-59 1 0 -25 0 7 -38
34 26 26 19 42 -3 26
0 44 43 1 74 -21 1
-47 56 54 -24 95 -36 -31
81 -4 -4 45 -11 26 58
->
81 -47 0 34 -59
-4 56 44 26 1
-4 54 43 26 0
45 -24 1 19 -25
-11 95 74 42 0
26 -36 -21 -3 7
58 -31 1 26 -38

2 42 0 20 54
18 -9 30 -4 -14
-37 54 -70 54 71
-10 -13 -20 18 -20
-9 37 -20 28 47
52 6 90 -27 7
24 13 40 -4 16
6 -30 10 1 -43
-22 -11 -40 27 -21
52 -6 90 -30 -7
-27 21 -50 38 25
->
-27 52 -22 6 24 52 -9 -10 -37 18 2
21 -6 -11 -30 13 6 37 -13 54 -9 42
-50 90 -40 10 40 90 -20 -20 -70 30 0
38 -30 27 1 -4 -27 28 18 54 -4 20
25 -7 -21 -43 16 7 47 -20 71 -14 54

76 -6 16 -90 79
-116 -73 -15 25 -19
68 15 25 -106 61
74 -5 17 -91 78
->
74 68 -116 76
-5 15 -73 -6
17 25 -15 16
-91 -106 25 -90
78 61 -19 79

-4 -26
-54 5
64 11
-31 -34
14 2
-16 8
113 26
17 33
->
17 113 -16 14 -31 64 -54 -4
33 26 8 2 -34 11 5 -26

-22 -6 -10 50 6 4 20 -15
-51 -6 -22 99 17 17 30 -27
3 -4 -6 17 1 -12 3 -13
-20 -2 -9 39 7 7 12 -11
-9 -10 -7 39 1 -6 19 -17
0 5 -17 27 13 -16 -19 -22
-7 8 -15 22 13 -5 -16 -14
8 -15 -19 57 5 -42 11 -44
3 -6 -6 19 2 -13 5 -14
-26 17 -31 53 30 1 -33 -25
->
-26 3 8 -7 0 -9 -20 3 -51 -22
17 -6 -15 8 5 -10 -2 -4 -6 -6
-31 -6 -19 -15 -17 -7 -9 -6 -22 -10
53 19 57 22 27 39 39 17 99 50
30 2 5 13 13 1 7 1 17 6
1 -13 -42 -5 -16 -6 7 -12 17 4
-33 5 11 -16 -19 19 12 3 30 20
-25 -14 -44 -14 -22 -17 -11 -13 -27 -15

-43 -12 -45 63 12
-11 42 -20 -30 55
-44 -20 4 22 12
41 0 -11 -103 -22
-11 19 -3 -5 14
-18 3 -26 15 11
->
-18 -11 41 -44 -11 -43
3 19 0 -20 42 -12
-26 -3 -11 4 -20 -45
15 -5 -103 22 -30 63
11 14 -22 12 55 12

1 0 36 35 1
21 0 -24 -23 4
8 84 -33 -32 47
19 -66 20 19 -31
20 28 -34 -33 20
-10 38 46 45 19
18 0 -14 -14 4
->
18 -10 20 19 8 21 1
0 38 28 -66 84 0 0
-14 46 -34 20 -33 -24 36
-14 45 -33 19 -32 -23 35
4 19 20 -31 47 4 1

35 22 10 23 47
-105 20 17 4 77
-33 -12 45 -11 29
76 14 -3 25 17
28 0 7 -16 -35
->
28 76 -33 -105 35
0 14 -12 20 22
7 -3 45 17 10
-16 25 -11 4 23
-35 17 29 77 47

52 -9 5 3 41 -1 0
7 -8 0 -5 4 -2 3
5 3 0 31 0 0 2
4 -7 -2 -39 8 -9 1
-36 11 -4 -88 -34 -22 -3
-34 4 3 -25 -36 2 -2
32 0 5 21 28 -1 3
-44 1 -5 -61 -37 -13 -1
-12 -4 -3 -52 -10 -14 2
->
-12 -44 32 -34 -36 4 5 7 52
-4 1 0 4 11 -7 3 -8 -9
-3 -5 5 3 -4 -2 0 0 5
-52 -61 21 -25 -88 -39 31 -5 3
-10 -37 28 -36 -34 8 0 4 41
-14 -13 -1 2 -22 -9 0 -2 -1
2 -1 3 -2 -3 1 2 3 0
---
-42 -100 83 48 -58 -98 1 75 -18 -1
19 38 39 -66 -66 -71 -92 57 110 -71
-6 0 -27 -23 -14 38 6 -5 -16 -32
-79 -30 -82 12 -28 19 103 -94 -96 -11
-69 -29 -76 28 -14 19 100 -95 -94 -2
->
-1 -42 -100 83 48 -58 -98 1 75 -18
-71 19 38 39 -66 -66 -71 -92 57 110
-32 -6 0 -27 -23 -14 38 6 -5 -16
-11 -79 -30 -82 12 -28 19 103 -94 -96
-2 -69 -29 -76 28 -14 19 100 -95 -94

-60 -50
6 -25
56 109
53 106
-60 25
7 1
54 -9
-17 15
9 3
-71 46
-74 37
->
-50 -60
-25 6
109 56
106 53
25 -60
1 7
-9 54
15 -17
3 9
46 -71
37 -74

51 1 -11 3 1 84 28 -4
22 11 22 11 -5 -23 -10 9
26 38 49 -11 14 5 33 32
-11 22 16 8 3 1 -7 -19
11 -40 2 66 -12 37 -5 -21
49 8 8 -9 -9 15 -47 10
->
-4 51 1 -11 3 1 84 28
9 22 11 22 11 -5 -23 -10
32 26 38 49 -11 14 5 33
-19 -11 22 16 8 3 1 -7
-21 11 -40 2 66 -12 37 -5
10 49 8 8 -9 -9 15 -47

-4 19 42 -19 29 7
12 -30 -34 -89 -60 50
-6 29 56 -30 24 19
->
7 -4 19 42 -19 29
50 12 -30 -34 -89 -60
19 -6 29 56 -30 24

55 21 43 -3 28 17 -18 -65 82 46 63 -83
-54 38 72 -44 50 -34 48 -83 -6 49 47 -6
-26 41 -4 -33 73 45 9 17 35 49 -48 -37
->
-83 55 21 43 -3 28 17 -18 -65 82 46 63
-6 -54 38 72 -44 50 -34 48 -83 -6 49 47
-37 -26 41 -4 -33 73 45 9 17 35 49 -48

-4 10 -21 42 -19 -2 -32 -27 16 0 19
21 88 65 -42 27 36 -27 30 -22 6 -9
-7 9 -29 51 -21 -5 -40 -33 22 8 22
57 40 1 7 -11 -41 63 -64 39 17 -13
-3 -9 -21 35 6 -3 -3 -2 12 -5 -8
->
19 -4 10 -21 42 -19 -2 -32 -27 16 0
-9 21 88 65 -42 27 36 -27 30 -22 6
22 -7 9 -29 51 -21 -5 -40 -33 22 8
-13 57 40 1 7 -11 -41 63 -64 39 17
-8 -3 -9 -21 35 6 -3 -3 -2 12 -5
---
-70 -61 53
-54 52 -2
17 47 -102
-75 -63 63
->
52 -2
47 -102

-4 26 4 34 32
6 94 7 84 69
11 -8 -2 -13 -12
6 51 0 48 44
-7 -23 1 -15 -15
->
94 7
-8 -2

55 103 -42 16
64 -102 43 28
-44 -65 -45 -10
->
-102 43
-65 -45

12 -65 -34 13
-12 -89 -23 11
17 3 -9 -22
->
-89 -23
3 -9

48 -85 33 36 8
-29 -54 60 -69 42
0 49 -15 31 -5
81 -80 26 43 74
4 60 -4 32 -8
->
-54 60
49 -15

-14 86 -29 -48
-7 56 -14 -49
-5 -13 -32 -40
-9 74 -31 70
-9 80 -4 -27
->
56 -14
-13 -32

40 -43 97
35 42 85
-63 63 101
-69 -58 20
->
42 85
63 101

-31 -68 70
-37 -4 10
-84 -60 16
22 6 -66
->
-4 10
-60 16
